A: [104 138 102 115 143 167 138 124]
J: [ 97 148 162 152 122 120  88 139]
U: [ 80  72 100 124  98 127 179 149]
L: [ 83 185 149 137 122 156 123 108]
B: [ 97 148 161 122 106 151 133 122]
F: [ 84  87 116 103  70 183 139 196]
gone A: [143 138 104 115 124 138 102] : [167]
[149 137] : L
tail: [ 97 148 162] : [152 122 120  88 139]
[162 152 122 120] : J
tail: [161 122 106] : [151 133 122]

T: [125 180 121  90 161 134 118 117 117 185 100 107]
P: [114 180 120  90 161 145 176 122  97 146 101 130]
Q: [127 180 124 122 149 137 197 127 112 150 113 130]
X: [108 163 144 117 169 139 176 122  97 146 100 136]
tail: [176 122  97 146 100] : [136]
[121  90 161 134 118 117 117 185 100] : T
gone P: [130 114 101 120 146 161 122 176  97  90 145] : [180]
gone P: [145 176 101 161 120 114 122 146  97 130  90] : [180]
gone T: [117 121 118 117  90 125 134 100 180 161 107] : [185]
tail: [180 121  90 161] : [134 118 117 117 185 100 107]

Lebub: [120 124 103 122 128 136  99 215  66]
nepo: [106  93 124 194 202  98 127  75 172]
moruf: [ 52 106 102 169 154 137 151 204 127]
zab: [ 48 104 102 173 156 137 155 196 134]
lala: [ 75  43  94 116 113 151 103 107 144]
Nom: [179 101  96 161 107 147 163 206 167]
Zito: [202 112  81 135 141 174 164 165 158]
palad: [192 100 101 182 170 139 134 214 125]
zafu: [145 114  72 154 133 189  76 179 170]
fisat: [199 105 111 179 114 120 130 153 186]
[120 124 103 122 128 136  99 215  66] : Lebub
[179 101  96 161 107 147 163 206 167] : Nom

vad: [129 173 177 111 172 167 168]
mur: [122  98 102 126 113 113 130]
muzin: [126  95 102 147 117 114 127]
mok: [126 107 115 124 115 118 110]
Gusu: [122  98 102 126 105 106 117]
Bim: [113 128 140 111 127 119 126]
seg: [125 107 115 124 115 114 127]
peka: [140 194 203 109 113 113 131]
[122  98 102 126 105 106 117] : Gusu
tail: [117 114] : [127]
gone vad: [173 177 129 172 111 168] : [167]
tail: [126 107 115 124 115] : [118 110]
[125 107 115 124 115 114 127] : seg

vadez: [ 85 160  94 121 132]
fot: [102 154  87 121 135]
digon: [116 138  96 130 134]
pip: [100 130 104 153 117]
Teg: [138  87 130 115 147]
nimor: [138 130  87 115 138]
fikin: [134 108 101 109 211]
revok: [149 147  86 135 130]
barep: [114 161  94 115 113]
kuzub: [122 139 144  46 134]
Varo: [ 92 150 127 101 134]
tail: [160  94] : [121 132]
[138 130  87 115] : nimor
[ 92 150] : Varo
gone fikin: [108 101 134 211] : [109]
gone barep: [113 114  94 161] : [115]

Suzep: [142 188 158 141 136]
kaga: [197 117 178 216 188]
tagek: [178 215 188 158 176]
bol: [144 131 163 198 213]
gone Suzep: [188 158 142 136] : [141]
[215 188 158] : tagek
gone tagek: [215 176 158 188] : [178]
tail: [215 188] : [158 176]
[178 216 188] : kaga

Negi: [165  59 155 159 110]
Zema: [120 147  60  72 127]
biz: [151  85 110 159 155]
[155 159 110] : Negi
[151  85 110] : biz
[165  59 155 159 110] : Negi
[120 147  60  72 127] : Zema
gone Negi: [ 59 110 155 159] : [165]

zetaf: [ 92 138 110 115 117]
mubom: [ 69 148  58 131  59]
Kado: [ 91  92 120 115 132]
ziroz: [ 91 138 110 179 132]
tail: [138 110 115] : [117]
[ 91 138] : ziroz
tail: [ 91 138 110] : [179 132]
tail: [ 92 120 115] : [132]
[ 92 120 115 132] : Kado

mup: [166  95  74  56 165 139 183]
dima: [166  95  74  56 165 108  60]
tuz: [160 139 159 170 166 108  60]
[166  95  74  56 165 139 183] : mup
tail: [160 139 159] : [170 166 108  60]

Govu: [105 124 102 156 174 156  60 114 116]
supul: [ 99 219  60 145 136 145  92 114 116]
zeton: [121 164 124 215 217 215  75 125 131]
salav: [114 153 128 214 218 214  91 143  82]
Pomik: [151 142  63 203 184 203 104 192 143]
sozo: [122 154 109 176 160 176  78 166 127]
velon: [134 155 122 161 162 161 110 108 116]
lim: [ 99 219 103 145 136 145  92 114 116]
rezas: [167 176 203  63 204 171 100 194 166]
[ 99 219  60 145 136 145  92 114 116] : supul
gone velon: [161 155 162 108 134 110 122 161] : [116]
[ 63 203] : Pomik
[ 99 219  60] : supul

Lunum: [138 136 130 122 127 131 128 124 106 151 146 143 127 137 168 128 170 143
 126 126 155  82 132 124 118 125 130 155 127 129 177 105 117 132 136 130
 125 139 127 139 112]
Tupu: [140 134 129 128 118 131 128 124 143 151 159 140 128 135 187 128 166 132
 123 125 150  68 130 123 119 125 130 156 127 127 199  99 116 132 137 130
 122 141 126 139 115]
tumul: [138 136 130 128 118 131 128 124 146 151 146 143 127 137 168 128 170 143
 126 126 155  82 132 124 116 125 129 153 126 129 192 105 118 132 136 130
 125 139 126 135 116]
[138 136 130 128 118 131 128 124 146 151 146 143 127 137 168 128 170 143
 126 126 155  82 132 124 116 125 129 153 126 129 192 105 118 132 136 130
 125 139 126 135 116] : tumul
tail: [130 125 139 126] : [135 116]
[138 136 130 122 127 131 128 124 106 151 146 143 127 137 168 128 170 143
 126 126 155  82 132 124 118 125 130 155 127 129 177 105 117 132 136 130
 125 139 127 139 112] : Lunum
tail: [125 130 155] : [127 129 177 105 117 132 136 130 125 139 127 139 112]
tail: [129 128 118 131] : [128 124 143 151 159 140 128 135 187 128 166 132 123 125 150  68 130 123
 119 125 130 156 127 127 199  99 116 132 137 130 122 141 126 139 115]
tail: [105 117] : [132 136 130 125 139 127 139 112]

gaf: [184 135 156  96 149 120 142 179 191  73 144 142  85 148 155  98  81  86
 133 134  72 168 150]
kita: [109 175 159 154 149 178 145  83 120 181 120 114 191 100 104 145 190  95
 137 122  72 151 181]
firik: [132 175 134  75  68 135 126 139 181 122 173 125  46 107 155 127 115  69
  93 131  62 157 142]
vata: [109 175 159 154 149 178 145  83 120 181 120 114 191 100 100 149 131 197
 155 122 181 105 110]
lesim: [132 174 156  96 149 120 142 179 191  73 144 142  85  88 155  98  81 146
 111 112 161  94 173]
zuto: [154 167 145 168 110  63  97 171 130  81 167 175 104 145 134 134  73 189
 144 117 171  94 103]
kuvun: [184 111 137  75 116 120 123 107  48 139  73  92 153 176 121 127 123 146
 140 148 181 128  48]
tozo: [ 79 159 101  82 107 142 113  67  48 189 114 109 153 170 104 156 173  95
 140 148  82 168  87]
gone gaf: [142  72 142  86  96 179 120 156  81  98 168 144 155  73 148 133 184 150
 191 134 135  85] : [149]
gone firik: [115 135 131 125 127 175 132 142 122  75 139  46  62 181 107  68 173 126
 155 134 157  93] : [69]
[184 135 156  96 149 120 142 179 191  73 144 142  85 148 155  98  81  86
 133 134  72 168 150] : gaf
tail: [132 175] : [134  75  68 135 126 139 181 122 173 125  46 107 155 127 115  69  93 131
  62 157 142]

bulu: [127 128 130 130 113 126 141 131 127 127 123 130 129 141 129 129 127 127
 137 127 128 112 130 129 129 144]
nima: [126 128 140 123 149 127 107 121 128 126 129 128 127 111 119 120 129 141
 110 133 124 135 128 126 135 107]
mumup: [128 128 112 124 106 128 141 139 129 129 129 129 128 146 132 139 130 116
 147 127 130 121 130 130 125 147]
supa: [128 128 124 122 125 128 130 125 130 122 129 126 130 124 129 123 129 120
 128 132 105 135 129 131 130 126]
Mag: [131 129 122 120 115 130 137 127 131 127 132 129 130 132 127 129 130 122
 125 130 126 112 129 127 128 127]
sisav: [126 125 133 121 129 126 125 121 128 130 126 130 127 130 128 128 127 144
 123 128 132 118 129 130 134 126]
zol: [131 128 160 132 127 131 130  87 135 130 136 128 132 128 101  79 132 197
 130 138 116 127 131 130 142 130]
mis: [128 129 123 131 123 129 124 131 128 134 129 131 127 126 133 121 129 123
 114 128 135 105 128 128 128 113]
zimur: [131 132 116 130 141 131 125 144 132 131 130 132 131 124 138 141 131 104
 124 128 131 137 130 131 129 118]
dugas: [126 125 123 135 129 125 120 135 127 134 127 125 127 124 135 140 126 111
 118 124 129 121 128 129 125 121]
pefak: [131 128 126 119 151 131 118 133 134 124 133 131 132 118 125 128 133 120
 113 135 129 140 133 133 135 115]
luga: [125 128 137 123 121 126 136 124 126 127 126 125 125 132 123 109 126 147
 137 128 129 123 125 127 130 134]
[127 128 130 130 113 126 141 131 127 127 123 130 129 141 129 129 127 127
 137 127 128 112 130 129 129 144] : bulu
[135 105] : mis

feto: [179 173 128 138 101  74  74  82  78  87 122]
ler: [ 92  81  64  93  81  64  93  85 107  87 122]
Zom: [159 133  91  91  81  64  93  85 106 104 158]
rugev: [118 141 172 180 180 187 152 158 128 128  83]
lonel: [159 133  91  90  81 185 149 153 127 128  81]
viref: [116 137 173 177 173 188 158 162 130 134  85]
tail: [159 133  91  91  81] : [ 64  93  85 106 104 158]
tail: [ 81  64  93  85 106] : [104 158]
[ 91  81  64  93  85 106] : Zom

fop: [107 103 105 104 106 103 107 106]
loz: [ 89 125 104 131 138 153  68  95]
setu: [131  37 123 107 189 153  68  95]
Vavo: [106 106 104 105 102 104 107 112]
tifu: [131  37 123 188 189  87 132 111]
gone setu: [123 107 189 153 131  37  95] : [68]
gone tifu: [ 87 132 188 111  37 131 123] : [189]

Fetan: [133 117 126 127 124 129 107]
gezo: [130 122 127 128 126 130 121]
pipos: [195 123 124 128 124 164 111]
gone gezo: [121 130 126 128 127 130] : [122]
gone pipos: [164 124 123 195 111 124] : [128]

Zoma: [106 163 183 135 115]
nad: [158 195 123 166 115]
dit: [105 140 152 174 115]
[158 195 123 166 115] : nad
[106 163 183 135 115] : Zoma

Vufin: [137 115 139 148 132 126 142 121 134 128 132]
Bido: [128 121 137 136 132 132 130 127 133 128 127]
muv: [ 96 110 126 123 147 214 125  97 100 124 157]
Pep: [ 58 189 128 159 131 132 130  96 111  74 157]
tail: [131 132] : [130  96 111  74 157]
[ 58 189 128 159 131 132 130  96 111  74 157] : Pep
[ 96 111] : Pep
gone Pep: [130  74  96 157 132 189  58 131 111 128] : [159]
tail: [132 132] : [130 127 133 128 127]

lodo: [ 66 186 127  62 173 156 158 158 191 182  82]
talet: [127 191 173  62  94 198  66 156 158 186 166]
megob: [ 99 165 193 176  94 197 194  80 174  78  75]
rir: [ 66 186 127  62 173 156 158 158 191 182  89]
[ 66 186 127  62 173 156 158 158 191 182  89] : rir
[ 66 186 127  62 173 156 158 158 191 182  82] : lodo
tail: [ 94 197] : [194  80 174  78  75]

Gome: [141 126 130 109 143 135 116 143  99 135 128 135 126 135 110 133 134 118
 116 103 108 127  97 132 143 132 116 144 119 118 129 124 123 112 119 122
 115 140 137 146 134 137 121 115 141 105 142 131 121 137 123]
gemip: [162 162 140  86 138 149 151 115  40  91 165 152 136 168 141 110  89 168
 130 139 165 126  66 163 104 118 123 151 114 114 140 170 118  90 125 147
 111 146 152 149 158 113 167 104 179 109 136 111 159  67 142]
roz: [124 122 112 109 143 135 116 143  99 135 128 135 126 135 110 133 134 118
 116 103 108 127  97 132 143 132 116 144 119 118 129 124 123 112 119 122
 116 140 137 147 135 137 121 115 141 105 129 131 120 137 123]
forab: [162 162 140  86 138 149 151 115  40  91 165 152 136 168 141 110  89 168
 130 139 165 126  66 163 104 118 123 151 114 114 140 170 118  90 125 147
 111 146 152 149 158 113 167 141 179 109 136 111 159 120 133]
fupi: [141 126 130 109 143 135 116 144 100 135 128 135 126 135 110 133 134 118
 116 103 108 127  97 132 143 132 116 144 118 118 129 124 123 112 119 122
 115 140 137 146 135 137 120 115 141 105 130 131 121 138 122]
gone roz: [116  97 135 124 122 105 118 135 131 132 103 141 122 119 137  99 137 127
 137 115 110 119 108 143 133 143 118 109 135 112 116 121 120 144 123 116
 124 134 135 129 116 135 143 112 129 123 140 132 128 147] : [126]
[141 126 130 109 143 135 116 143  99 135 128 135 126 135 110 133 134 118
 116 103 108 127  97 132 143 132 116 144 119 118 129 124 123 112 119 122
 115 140 137 146 134 137 121 115 141 105 142 131 121 137 123] : Gome
gone roz: [115 112 135 129 103 124 123 112 134 123 108 135 132 124 135 118 116 132
 137  97 141 127 133 143  99 126 110 143 116 129 122 135 109 137 135 144
 116 119 120 121 131 128 116 143 118 119 122 105 137 140] : [147]

Pata: [159 200  75 139 167  60]
Kel: [117 109 121 134 114  76]
siris: [127 133 151 113 140 157]
fipu: [121 106 124 134 114  67]
Fud: [109 105 124 134 114 116]
Vamu: [126  83 177 108 208  76]
tema: [126  83 177 108 208  77]
Kelaz: [117  85 154 119 177  99]
piv: [147 162  61 120 150  79]
dil: [139 135  49 104 137  90]
sila: [117  84 151 120 100  99]
vol: [127 133 151 113 144 157]
[177  99] : Kelaz
tail: [106 124 134 114] : [67]
gone sila: [117  84 100 120 151] : [99]

